grid =
[[133 127 136 137 123 106 127 125 112 131]
 [126 122 131 123 123 113 121 133 106 134]
 [129 124 135 134 126 102 129 123 114 138]
 [132 128 135 135 122 110 124 127 110 128]
 [123 126 133 126 127 120 125 132 114 126]
 [130 120 133 136 126 109 132 124 118 137]
 [132 122 134 135 128 105 131 123 116 137]
 [130 128 136 136 122 108 125 127 111 128]
 [124 128 141 125 142 118 132 133 122 133]
 [128 127 129 129 128 128 128 129 126 127]]
Rows and columns are counted from 1.
(1, 1) = 133
(10, 2) = 127
(8, 10) = 128
(2, 1) = 126
(6, 7) = 132
(7, 5) = 128
(8, 7) = 125
(10, 10) = 127
(6, 2) = 120
(4, 7) = 124
(7, 9) = 116
(5, 5) = 127
(1, 9) = 112
(9, 5) = 142
(3, 2) = 124
(9, 6) = 118
(4, 9) = 110
(7, 2) = 122
(4, 5) = 122
(1, 2) = 127
(4, 3) = 135
(4, 1) = 132
(8, 2) = 128
(2, 3) = 131
(6, 8) = 124
(3, 6) = 102
(3, 5) = 126
(6, 6) = 109
(7, 6) = 105
(3, 9) = 114
(8, 3) = 136
(2, 5) = 123
(3, 4) = 134

arr =
[[120 119 121 106]
 [129 135 128 120]
 [127 119 126 130]
 [130 130 128 129]
 [128 133 128 121]
 [124 124 125 118]
 [135 135 133 145]
 [120 124 124 107]
 [119 119 121 104]
 [133 129 129 139]
 [125 130 127 118]
 [134 135 132 142]
 [126 119 125 128]
 [124 129 127 117]
 [133 129 131 143]]
Rows and columns are counted from 1.
(1, 1)	120
(2, 4)	120
(4, 1)	130
(5, 3)	128
(15, 1)	133
(15, 4)	143
(13, 4)	128
(4, 2)	130
(9, 3)	121
(5, 2)	133
(12, 1)	134
(9, 1)	119
(7, 1)	135
(8, 1)	120
(4, 4)	129
(4, 3)	128
(6, 2)	124
(10, 1)	133
(1, 2)	119
(2, 2)	135
(15, 2)	129
(11, 2)	130
(11, 4)	118
(8, 4)	107

A =
[[114 148 117 118 114 114 136 116 147 107 111 119 146 111 108]
 [129 116 129 138 137 134 131 137 111 126 119 151 119 130 129]]
Indices start at 1.
row 1 col 1 -> 114
row 2 col 9 -> 111
row 1 col 7 -> 136
row 2 col 10 -> 126
row 2 col 6 -> 134
row 2 col 12 -> 151
row 2 col 13 -> 119
row 1 col 12 -> 119
row 1 col 10 -> 107

m =
[[124, 127, 126, 118, 126, 124, 124, 134, 123, 124, 124, 126, 124, 124, 129],
 [121, 124, 122, 104, 131, 120, 113, 134, 121, 118, 109, 127, 122, 118, 125],
 [130, 130, 129, 132, 129, 130, 131, 126, 131, 129, 129, 129, 130, 129, 128],
 [125, 131, 126, 113, 132, 124, 124, 133, 130, 121, 112, 131, 131, 121, 124],
 [128, 135, 128, 118, 136, 127, 128, 130, 136, 122, 109, 134, 138, 122, 122],
 [128, 137, 128, 119, 136, 127, 131, 131, 137, 122, 110, 134, 139, 122, 122]]
Indices start at 1.
(1, 1) => 124
(4, 12) => 131
(5, 2) => 135
(4, 7) => 124
(1, 12) => 126
(1, 5) => 126
(6, 14) => 122
(6, 13) => 139
(4, 14) => 121
(5, 13) => 138
(6, 12) => 134
(2, 15) => 125
(2, 14) => 118
(4, 11) => 112
(4, 9) => 130
(5, 6) => 127
(2, 12) => 127
(1, 8) => 134
(6, 11) => 110
(3, 4) => 132
(4, 3) => 126
(4, 6) => 124
(3, 7) => 131
(5, 10) => 122
(2, 4) => 104
(5, 8) => 130
(3, 8) => 126
(6, 2) => 137
(3, 6) => 130
(3, 2) => 130
(6, 6) => 127
(3, 9) => 131

B =
[[115 129 149 130 120 126 128 123  99 131 139 121]
 [116 111 128 130 122 147 119 132 107 142 141 114]
 [125 119 132 133 122 133 126 131 117 134 135 121]
 [116 108 130 129 118 144 119 133 112 138 138 115]
 [124 115 128 127 119 131 123 129 125 131 127 120]
 [137 134 132 137 125 119 135 128 123 130 131 127]
 [123 137 104 109 113 125 127 125 131 137 101 110]
 [113 108 127 129 121 151 118 133 107 143 142 112]
 [121 119 136 130 123 132 124 126 114 133 134 121]
 [128 125 117 135 139 141 123 125 117 148 136 120]
 [124 125 115 127 129 138 123 126 119 145 128 116]
 [118 122 126 124 119 135 124 128 114 137 127 115]
 [116 113 134 126 117 136 121 129 114 132 132 117]]
Indices start at 1.
(1, 1) = 115
(7, 5) = 113
(8, 7) = 118
(6, 3) = 132
(4, 11) = 138
(5, 12) = 120
(6, 10) = 130
(6, 8) = 128
(1, 12) = 121
(3, 4) = 133
(10, 12) = 120
(2, 8) = 132
(9, 4) = 130
(6, 11) = 131
(10, 5) = 139
(12, 8) = 128
(8, 8) = 133
(13, 5) = 117
(2, 2) = 111
(5, 2) = 115
(6, 4) = 137
(9, 9) = 114
(4, 2) = 108
(6, 7) = 135
(7, 12) = 110
(5, 4) = 127
(8, 3) = 127
(8, 6) = 151
(13, 8) = 129
(3, 10) = 134
(10, 11) = 136
(1, 8) = 123
(4, 5) = 118
(11, 6) = 138

data =
[[113 130 123 124 128 128 132 129  98]
 [137 123 116 138 123 124 110 124 139]
 [127 127 120 131 125 126 121 126 123]
 [120 128 123 127 127 127 127 128 111]
 [119 130 125 127 128 129 130 129 113]
 [120 127 109 137 122 127 113 125 114]
 [130 128 127 131 127 129 125 128 134]
 [126 130 123 134 127 132 123 128 136]]
Rows and columns are counted from 1.
(1, 1): 113
(8, 5): 127
(5, 8): 129
(7, 1): 130
(3, 9): 123
(8, 4): 134
(2, 2): 123
(4, 1): 120
(4, 3): 123
(6, 5): 122
(7, 7): 125
(8, 6): 132
(7, 9): 134
(1, 8): 129
(6, 9): 114
(4, 4): 127
(5, 7): 130
(8, 9): 136
(2, 6): 124
(7, 3): 127
(1, 6): 128
(3, 7): 121
(5, 1): 119
(5, 3): 125
(5, 2): 130
(4, 6): 127

x = [[125, 122, 126, 106], [144, 135, 125, 122], [125, 138, 127, 112], [130, 130, 136, 125], [130, 142, 126, 117], [134, 137, 119, 115], [123, 128, 133, 125], [128, 138, 133, 114], [126, 130, 114, 121], [131, 137, 119, 113], [137, 124, 124, 105], [129, 133, 119, 116], [124, 119, 123, 110]]
Indices start at 1.
row 1 col 1 -> 125
row 10 col 2 -> 137
row 1 col 3 -> 126
row 3 col 1 -> 125
row 11 col 3 -> 124
row 7 col 3 -> 133
row 5 col 4 -> 117
row 2 col 3 -> 125
row 11 col 1 -> 137
row 13 col 4 -> 110
row 11 col 2 -> 124
row 5 col 2 -> 142
row 7 col 1 -> 123
row 9 col 1 -> 126
row 4 col 3 -> 136
row 9 col 2 -> 130
row 5 col 1 -> 130
row 8 col 1 -> 128
row 2 col 1 -> 144
row 12 col 1 -> 129
row 6 col 1 -> 134
row 2 col 4 -> 122
row 9 col 3 -> 114
row 4 col 2 -> 130
row 11 col 4 -> 105

M =
[[129 127 121 112 128 123 117 116]
 [130 141 120 109 143 120 122 102]
 [141 110 135 130 124 131 135 139]
 [142 110 134 126 125 129 133 135]
 [132 128 126 119 132 125 125 119]
 [145 123 131 117 140 125 135 116]]
Indices start at 1.
(1, 1) -> 129
(4, 4) -> 126
(4, 1) -> 142
(4, 6) -> 129
(4, 8) -> 135
(2, 1) -> 130
(4, 7) -> 133
(2, 6) -> 120
(6, 3) -> 131
(3, 6) -> 131
(6, 7) -> 135
(4, 5) -> 125
(1, 2) -> 127
(1, 7) -> 117
(5, 1) -> 132
(5, 8) -> 119
(4, 2) -> 110
(2, 8) -> 102
(5, 6) -> 125

a =
[[128 125 128 116 129 126  99 125 127 142]
 [128 123 130 139 125 123 153 119 130 113]
 [128 127 126 117 128 128 100 128 127 142]
 [128 118 133 135 126 119 145 111 131 116]
 [128 114 135 118 128 119 106 109 129 136]
 [128 119 131 116 129 123 100 117 128 140]
 [128 111 137 123 127 117 120 104 130 128]]
Rows and columns are counted from 1.
row 1 col 1 -> 128
row 6 col 4 -> 116
row 2 col 8 -> 119
row 3 col 10 -> 142
row 7 col 6 -> 117
row 7 col 4 -> 123
row 4 col 4 -> 135
row 7 col 2 -> 111
row 3 col 1 -> 128
row 7 col 8 -> 104
row 5 col 9 -> 129
row 4 col 1 -> 128
row 5 col 4 -> 118
row 6 col 9 -> 128
row 2 col 3 -> 130
row 3 col 4 -> 117
row 6 col 7 -> 100
row 5 col 2 -> 114
row 6 col 8 -> 117
row 5 col 3 -> 135

W =
147,118,104,133,152,136
127,120,127,153,111,112
137,149,133,110,101,156
Rows and columns are counted from 1.
(1, 1)	147
(2, 3)	127
(2, 6)	112
(1, 6)	136
